B = [[140.14, 111.33, 42.17, -29.56, -19.60, 121.01, 195.22], [-80.97, -121.16, -63.95, 113.13, -9.54, -6.65, -297.53], [8.27, 118.78, 27.75, 38.41, -143.81, -37.95, 160.84], [35.34, -78.34, 248.38, -88.01, 3.36, -207.77, 31.92], [56.68, -80.03, 112.83, -137.61, 83.64, -23.71, -3.69], [101.30, -24.66, 178.82, -105.99, -4.80, -139.63, 57.05], [-86.00, 15.21, -17.76, 112.04, -118.80, -74.69, -51.88], [-64.39, 55.88, -89.80, 86.83, -121.82, -7.46, -37.39], [23.53, 69.27, -212.36, 154.48, -94.75, 155.20, -143.40], [-8.54, -164.54, 70.68, -48.85, 111.17, -38.98, -151.09], [45.70, 49.55, 97.76, -43.68, -82.38, -95.19, 114.90], [27.58, 2.31, 111.35, -78.88, -22.10, -5.35, 47.02], [99.78, -32.48, 203.60, -177.30, 29.94, -85.38, 68.45], [47.95, -71.34, 5.19, -61.25, 83.76, 68.03, -53.98], [-34.19, -152.03, 134.90, -38.16, 79.02, -97.98, -101.58]]
Give the entry just left of 68.45.
Answer: -85.38
Give the entry just right of 3.36.
Answer: -207.77
Give the entry just left of -38.98.
Answer: 111.17
Give the entry just right of 112.04.
Answer: -118.80
The entry just left of -177.30: 203.60
The entry just left of 155.20 is -94.75
Give the entry just left of -4.80.
Answer: -105.99
Give the entry just left of the centre entry.
Answer: -89.80
Give the entry just left of 42.17.
Answer: 111.33
Give the entry just right of -34.19.
Answer: -152.03
Give the entry just left of the largest entry.
Answer: -78.34
Give the entry just left of -71.34.
Answer: 47.95
Give the entry just right of -19.60.
Answer: 121.01
Give the entry just right of -38.16.
Answer: 79.02
Give the median of all entries.
Answer: -6.65

[[38 45 40 32 43 50 49 47]
 [50 54 39 45 40 38 38 41]
 [55 21 28 64 28 45 28 48]
 [47 50 37 42 36 44 42 43]
 [39 50 29 18 36 54 56 50]
 [58 10 33 66 25 47 27 46]
 [41 54 18  0 26 56 73 47]
 [38 39 44 45 47 45 44 45]
 [39 48 30 22 37 57 56 52]
 [47 49 37 41 35 45 42 42]
 [37 42 51 39 45 40 46 40]
 [49 75 52 49 41 40 29 33]
 [45 64 47 50 46 33 29 36]
 [41 44 43 38 42 44 44 44]]
Counting starts at 1.
The bottom-right entry?
A: 44
The entry at row 2, column 1?
A: 50
The entry in row 1 and column 3?
A: 40
The top entry of the column that holds the largest entry?
A: 45
The bottom-left entry -> 41
The entry at row 3, column 2?
A: 21
The entry directly above the largest entry?
A: 42
The entry directly below 55?
A: 47
The entry in row 1 and column 1?
A: 38
The entry at row 3, column 1?
A: 55
The entry at row 2, column 2: 54
The entry in the top-right corner?
A: 47
The entry in row 2 and column 3?
A: 39
The entry just right of the smallest entry?
A: 26
The entry just right of the largest entry is 52
The entry directly below the largest entry -> 64
The largest entry is 75

[-6.5 -2.3 -6.5 -0.4 -4.4 0.1 5.3 -2.2 -4.8 2.0 14.0 4.9 -6.6 -2.3 5.3 -4.3]
[-11.3 -1.3 8.7 0.7 -13.3 -10.7 -2.3 0.5 -37.8 -4.7 65.2 -2.4 -37.8 -4.4 5.0 17.9]
[-10.2 0.9 -6.1 0.1 -17.8 -3.2 -8.9 -1.0 -25.7 21.6 39.1 -0.8 -20.1 -3.2 -0.7 8.3]
[-1.5 -1.4 2.5 -0.4 -8.4 21.7 13.6 0.8 -18.9 -14.0 23.6 -2.0 -19.5 -1.3 0.6 -47.9]
[12.8 -3.0 -6.5 1.7 25.5 7.5 -8.4 -0.8 38.0 9.8 -65.5 1.6 34.6 8.4 1.0 -6.3]
[-5.4 -0.6 -3.6 -1.2 -10.7 2.4 -5.9 -2.5 -16.0 -1.8 9.2 -6.3 -14.7 0.9 -0.5 9.3]
[-5.5 7.1 -2.3 -0.2 -6.1 -6.4 55.7 -0.9 -16.6 -60.2 13.5 3.2 -11.9 -5.1 -0.5 14.8]
[-6.9 6.0 1.0 -0.6 -11.2 16.4 36.9 -1.8 -23.0 -49.9 23.4 -3.2 -18.2 -3.1 -1.8 -53.1]
[-6.1 -3.0 9.5 0.8 -8.4 4.5 -65.5 -1.1 -21.6 81.3 48.0 -1.5 -23.3 -3.5 5.7 -21.0]
[-4.9 7.2 1.7 1.3 -4.4 -3.2 -1.0 -0.5 -3.8 2.4 -5.4 -3.5 -1.5 1.8 -2.4 6.5]
Counting starts at 1.
The entry at row 1, column 3 is -6.5
Read off the entry at row 1, column 1.
-6.5
Read off the entry just left of 23.4.
-49.9
The entry just left of 1.6: -65.5
Read off the entry at row 2, column 3.
8.7
Read off the entry directly below the largest entry.
2.4
Read off the top-right entry.
-4.3
Read off the entry at row 3, column 1.
-10.2
Read off the entry in the bottom-right corner.
6.5
Read off the entry directly above 0.6.
-0.7
The entry at row 2, column 1 is -11.3
The entry just right of 38.0 is 9.8
Read off the entry just left of 7.1.
-5.5
Read off the entry in row 1 and column 2.
-2.3
The entry just right of the largest entry is 48.0
Read off the entry directly below 21.7.
7.5
The entry in row 3 and column 3 -> -6.1
Read off the entry just left of 34.6.
1.6

Read these off the matrix that follows. Indices start at 1.
1) What is the entry at row 1, column 1?
2) What is the entry in the bottom-left corner?
3) What is the entry just left of the smallest entry?
4) What is the entry in the top-right corner?
5) What is the entry directly below -56.7?
6) What is the entry at row 2, column 1?
7) What is the entry at row 1, column 3?
8) What is the entry just right of 7.0?
[16.8 -17.0 -18.4 37.0 10.7 -58.4 -18.3 8.1]
[-23.9 -38.9 33.6 54.4 50.6 18.2 -56.7 32.1]
[22.9 -16.6 7.0 1.7 -23.9 12.0 -10.6 -4.5]
1) 16.8
2) 22.9
3) 10.7
4) 8.1
5) -10.6
6) -23.9
7) -18.4
8) 1.7

Read these off the row that follows.
1) Which number is the median entry?
2) Which number is the largest entry?
3) Which number is the entry just left of the centre entry?
-20.9	20.1	3.4	-60.9	55.9
1) 3.4
2) 55.9
3) 20.1

Read these off the grid that follows.
1) Find the entry just left of 40.997.
2) Find the entry just left of 88.507.
3) Find the entry just left of -164.784.
((78.985, -140.370, -164.784, 43.620, 116.927, 23.714, 58.283), (112.630, 84.106, -9.670, 88.507, 43.576, 181.500, 40.997))
1) 181.500
2) -9.670
3) -140.370
